In the data rows, 128 means zero.
Here are some points, each followed by its number:
[112 144 149 146 141 141 140 166  77 105 122 130 116 126 123 156 102 104
 146  78  87 109 113  80 132 120 128 120 113 177 182 130 133 147 126 136
 166 181 119 141 197 136 149  69  75 104  68 160 162 127 156 136 133 163
 107 128 198 145 135  78  93 101 170  99] 0
[134 132 143 151 133 148 147  11 111 122 124 117 115 113 117 146  87 178
 132 153  95  84 109 224  85 160 111 182 121 160 153 107 132 119 113 114
 184 161  85 135  93  89  94 176 138 151 116 148  76 105 103 123 185 161
 108 147  99 115  97 183  97 160 167 109] 1
[134 167 135 148 146 139 150 104 142 181 162 173  51 104 125   7 217  78
 124 132 199 127 164 241  97 167  97 190 130  95  65 102 141 102 141 117
 110  58 121 138 134 100 144 155 151 159 121 102 131 107 139 127 100  21
 119 139 144 112 151 163 153 136 100 155] 2
[126 159 121 151 131 131 176 159 168 127 122 144 111 110 105 141  82 134
 127 139 120  89 125  81 138 128 152 101 130 148 166 118 124 107 104 120
 184 152 119  71 130 108 129 114 122 145 100 143  98 129 119 106 177 151
 135  67 136  76 125 132 142 172 128 120] 3
[142 140 131 158 119 146 124 105 126 131 130 161 124 118 111 142 109 124
 135 115 174  86  92  96 131 105 107 100 124 110 164 161 112 157 121 153
  83 185 133 126 184 158 132 146 190 132 218 118 166 146 113 131  98 202
 126 146 230 149 114 123  92 179 126 105] 4
[114 142 138 161 133 132 164  89 118 110 135 140 107 139 135 153 117 141
 121 119 172 200 133 109 134 121 128 114 117 131 100  72 132  68 128 120
 130  93 149 221  70 157 140 152 193  98 220  88 142  88 119 125 137  97
 143 207  85 151 138 147 105 166 106 172] 5
[114 174 116 144 130 154 132 133 106 105 132 128 115 105 123 161 102 137
 121 160 103  88  89  91 147 125 135  92 129 132 145 144 112 164 124 141
  92 188 127 106 122 143 120 109 114 155 129 121 156 164 116 143  91 180
 157 108 119 128  94 104 120  55 115 113] 6
[119 168 131 144 140 134 160 135 134 184 126 124 116 103 100 101 158 124
 129 142 118 162 122  90 121  98 110 107 111 133 117 113  97  85  95 132
 160 112 148 165 111 140 146 139 166 110 172 104 149  79  69 135 192 133
 163 197 106 140 131 153 116 154 108 149] 7
[110 165 134 140 143 148 171 181 162 151 168 100 158 160 112 141 167 175
 177 103  75 161 119 230 115 143 125 192 140 106 201 160 113 151 141 135
 110 197 114 102 118 187 104 170 122 109 133 186  42 146 121 167  94 207
 105 131 105 169  87 148 168 151 175  90] 8
[127 146 131 159 131 151 131 116  75 103 153 145 112 110 117 140  90 126
 152 145 118 201 148 110 129 139 140 109 130 119 101 101 110  75 102 115
 119  75 159 120 165 145 152 105 120 110 152 120 163  36 127 111 138  67
 147 131 167 174 169 116 122 168  66 180] 9
[114 157 132 159 134 135 135 111 116 153 184 105 160 167 122 131 178 120
 124 159 121  80 101  96 132 120 150 121 133 119  89 238 106 195 124 129
 103  93 163 126 121 125  79  83 108 153 116 122 172 198 119 128 104  82
 175  96 125 139  80  75 121 130 139 129] 10
[183   0 143  14  90 156  78 138 118 164 175 136 148 150 119 150 173 136
 123 127 135  86  98  95 136 120 133 109 132 120  68 189 119 159  99 123
 109  64 165 110 226 159 162 130 169 149 236 115 208 169 108 124  99 103
 137 119 206 156 145 119 142 159 111 148] 11
[140 142 145 153 124 151 184 119  64 113  82  85 200 164 141 146 106 148
 200 148  84 119 143  88 131 128 139 116 128 111  93  84 121  89 102 126
 137  90 142  43 140 100 120 136 109 182  80 125  71  87 106 118 124  86
 124  49 116 105 103 144 161  54 131 183] 12
[120 162 122 158 117 142 154 130 173 164 173 161  48 113 148   1 231 131
 242 139 153  88  95  94 135 100 141  88 121  99 107 218 137 189 134 127
 111 100 164 192 130 156 165 134 143 101 181 115 170 208 135 121 108  93
 137 194 110 146 151 137 173 103 164 121] 13
Which three points above are nearest to each new point by angle? Their numbers follow each, nearest first.
[119 162 126 135 124 145 150 112  99 113  73  72 204 152 143 139 116 146
 134 138 173 182 134  98 135 103 128 120 117 149 133 139 122 111  88 114
 171 135 149 126 140 116  94 149 134 124 138 165  97  88  84 106 193 146
 130 125 139 132 103 144 172 128 167 120] 12 7 3
[136 163 122 167 138 165 128 126 125 121 140 142 107 123 134 152  85 123
 167 136 113 186 130 100 126 124 126 107 137 107 145 162 130 179 130 135
  83 166 144 126  75 112 149  92  71 105  36 119 106 174 135 144  73 146
 144 141  56 102 177  89  92 133 125 102] 6 0 10
[134 152 148 161 115 132 151 164 147 130 119 150 113 131 126 153 114 127
 143 126 112  84 105 253 121 149 106 186 142 121  91 205 137 204 137 126
 102 117 117 127  95  84 114 122 106 149  72 136  95 203 134 133 118 128
 122 140  82 102 108 126 103 161 147 119] 8 10 1
[136 164 140 131 117 146 133 113  95 116 139 132 113 114 133 154 108 137
 141 174 111 181 122  93 134 127 146  99 109 116 108 217 114 211 135 138
 119 121 121 202 157 159 163  97 125  91 150 139 182 191 118 128 138 139
 133 179 171 170 138 111 130 158 115  98] 13 4 10
[101 134  91  81 165 109  39 136 125 119 145 122  91 113 109 144  96 139
 129 167 118 120 156 226 116 138 110 190 123 175 163 121 122 107 106 109
 184 169 207 182  74 122 108  46 151  94  87 154 125 137 115 120 173 166
 180 172  71 120 122  61  99  90 135 118] 1 0 8
[126 150 133 156 136 131 168 191 144 155 154 165  69 107 140  14 238 255
 132  52 135 200 162 104 112 114 137  93 120 110  82  86 125  78 131 113
 113  75 108 148 113  85  94 172 130 153 100 140  56  76 141 125 133  73
 104 139 116 118  89 193  98 147 172 155] 2 7 13
[150  41 156 133  46 129  61  80 192 110  63  85 199 142 157 154 110 159
  47  54 147 108 114  95 132 100 130 128 153 115 223 136 130 146 134 124
 126 198 182 117 128 138 202  55  87  99 102  97 175 140 135 130 123 172
 176 109 131 138 204  63 145 111 161  88] 0 4 11
[104 138  61  68 168 120  80 132 128 170 176 181  65 116 157  25 244 138
 138 159 132 103 173  93 146 118 142 107 135 122  80 172 101 192 101 120
 121  80 118 114 152 151 127 153 126 144 138 121 122 198  98 133 118  46
 129  96 164 121 127 163 132  91 182 145] 13 2 10
[126 149 126 164 136 151 119 146 132 171 148 164  71 107 137   6 222 148
 121 147 113 115 109  85 144 113 152  98 103 148 166 112 116 142 117 110
 182 167 131  96 105 132 124 166 122 131 140 117  94 113 116 106 196 183
 138 102  99 102 148 143  86  95 119 113] 7 13 3
[103 144 141 151 148 118 153 133 134 158 165 165  49 108 135   4 216 140
 138 142 115 124 160  93 135 119 133 105 153 122 192 165 107 140 119 146
 111 197 166 118 127 131 108  96 123 149 130 150 155 167 121 138 100 208
 159 128 146 140  75  97 165 160 154  86] 13 4 6
[121 148  97  68 181  35  46 133 103 141 195 135 139 158 136 127 171 121
 112 143 131 112 161 104 150 114 145 113 133 130  90  84 133  85 128 129
 127  88 113 153  82 118 130  83 169 165 183 112 181  70 138 128 149  78
 107 158  75 114 139  87  93 109  65 178] 5 9 7
[125 136 141 147 120 140 171 149 139 123 132 146  97 107 123 139 100 122
 136 126  90  97 100 255 100 145 127 187 142 121  90  80 165  69 148 118
 135  91 183 114 110 119  72 107 143 177  93 158 201  85 156 127 107  76
 168 110 131 117  74 109 179 158  59 167] 2 9 12
[134 156 136 137 103 131 136  55 142 168 145 174  56 103 160   0 208   0
 134  51 107 100 107 231  94 140  93 182 124 158 124 114 118 119  91 115
 170 150 146 204  71 150 130 160 170  90 222  99 176 139  97 131 173 141
 140 193 106 144 146 163 128 146 125 138] 2 7 13
[108 153 132 152 132 159 146  87 175 136 193 121 154 169 126 137 172  84
 141  69 167 121 161  85 144 135 133 123 131  98 181 155 121 158 122 131
  93 194 142 118 140 110 131 150 154 165 110 144 146 164 113 142 105 204
 137 107 134 108 129 160 137  95 142 101] 4 6 8
[114 166 138 143 131 107 157 121 158 200 128 113 125  97 105  70 144 124
 140 159 151  94 121 224 102 144 109 185 139 105 224 146 127 152 132 140
 108 212 151 122 126 122 118 100 121 129 116 120 139 159 144 154 100 218
 144 112 117 124 102  97 167 125  94  77] 8 6 4
[109 165 149 157 160 143 157 137 121 159 180  98 140 142 124 115 182 149
 124 131 103 129 150  75 144 119 138 119 126  97  92 167 107 188 113 132
  95  81 128 136 137 116 136 133 147 146 117 128 130 194 100 120 102  74
 142 104 116 118 145 154 145  71  66 138] 10 13 12
[169  77 159 112  56 130  75  31  91 120 139 133 116 103 128 153  99 150
 132  40 103  95  86  98 149 132 126 103 114 118  74  75 167 102 167 137
 122  70  64 153  93  92  51 227 137 141 102 156  26 102 148 125 116  83
  98 160 103  93  78 184 150 148 165 140] 1 12 5
[131 165 145 147 106 114 177 172 161 112  60  91 212 147 145 167 102  82
  87 121  73 103 147  82 143 130 137 117 126 109  78  86 157  72 152 136
 105  86 142 136 134 146 152 124 135 111 141 132 154  78 172 132 114  62
 139 134 115 137 138 127 170 165 161 166] 12 9 5
[124 142  73  81 170 113  64 142 105 108  75  88 189 154 149 154 115 107
 122 137 103 190 159 114 123 116 144 116 129 121  73  57 149  70 155 122
 135  81  48 153 118 173 123 114  84 118 134 117 144  74 146 108 113  84
  48 147 102 164 124 144 190 138  79 149] 9 5 12
